[[ 11 -30 -13  -1 -21   5 -22  -4  -1  16   9 -38]
 [-25  -7 -45  19 -27 -20  27  27 -12  -3 -11  -7]
 [ 15   6   7 -19   4   2  13  -1 -13   4 -35   8]
 [ 12  12 -21   5 -34   9  10  34  15 -10 -12  -3]
 [-50 -11 -21  13  28 -44   3 -39 -40   1  19  -3]
 [ 23 -12  37  -3   8  19 -54 -28  19   9  42 -29]
 [-16 -22  -4 -14  27 -26  -6 -46 -44  16  -9 -14]
 [-30 -28 -10 -12  35 -33  10 -45 -51  19 -15  -2]]
->
[[ 11 -30 -13  -1 -21   5 -22  -4  -1  16   9 -38]
 [ 15   6   7 -19   4   2  13  -1 -13   4 -35   8]
 [-50 -11 -21  13  28 -44   3 -39 -40   1  19  -3]
 [-16 -22  -4 -14  27 -26  -6 -46 -44  16  -9 -14]]

[[ 33  25 -53 -68  14]
 [-46 -32  24  -5 -33]]
->
[[ 33  25 -53 -68  14]]

[[25  8]
 [64 10]]
->
[[25  8]]

[[-38  13  -8   0  -1  20]
 [-51  -4  -4 -13  34  25]
 [ 67 -50   4  32 -10 -66]
 [ 14 -27 -12   3   3 -10]
 [-13  28 -11   3  17   3]
 [-64  11 -21 -17   3  45]]
->
[[-38  13  -8   0  -1  20]
 [ 67 -50   4  32 -10 -66]
 [-13  28 -11   3  17   3]]

[[ 31 -27  12 -51  -8   7  58]
 [-14  -1   6   2  -2  36 -16]
 [ 27  29 -12  13  -6 -14 -25]
 [-27   0  22  11  19  28  -8]
 [ 21  36  26 -14  18  -7  16]
 [ 10  -1 -33  21 -14 -17 -27]
 [ 39  11  26 -50   7  12  32]]
->
[[ 31 -27  12 -51  -8   7  58]
 [ 27  29 -12  13  -6 -14 -25]
 [ 21  36  26 -14  18  -7  16]
 [ 39  11  26 -50   7  12  32]]

[[ 22  28 -15  -3   2]
 [-58 -17  27  54  -5]
 [  7  -9   9  17   5]
 [ 19 -20  21  44   7]
 [-14  15 -16 -34  -6]
 [-33  33 -33 -74 -13]
 [-33  21  17 -39  15]
 [  1  -4   3  -1   2]
 [ -1   0   0   0   0]
 [  1   2  -6   3   6]]
->
[[ 22  28 -15  -3   2]
 [  7  -9   9  17   5]
 [-14  15 -16 -34  -6]
 [-33  21  17 -39  15]
 [ -1   0   0   0   0]]

[[ 57 -10   3   5  13  12  -2  24]
 [ 20  47  12   5 -21  12  -1   6]
 [ 56  -3   3   9   7  12  -2  18]
 [ 18  58  13  28 -43  12   8   6]
 [ 34  -1  10   2  26  -9 -59   1]
 [ 58   0   3   5  23  12 -71  -6]
 [ 18  53  16   5 -23  12  -2  10]
 [  7   6   3   3   1   5  -2   3]
 [ 63  -1   3   5  19  16 -73 -12]
 [ 57  17 -10  15   1  15 -20   6]
 [ 22  17   3   5  -5   7  -2   6]
 [ 17  53  15  21 -36  12   3   6]]
->
[[ 57 -10   3   5  13  12  -2  24]
 [ 56  -3   3   9   7  12  -2  18]
 [ 34  -1  10   2  26  -9 -59   1]
 [ 18  53  16   5 -23  12  -2  10]
 [ 63  -1   3   5  19  16 -73 -12]
 [ 22  17   3   5  -5   7  -2   6]]
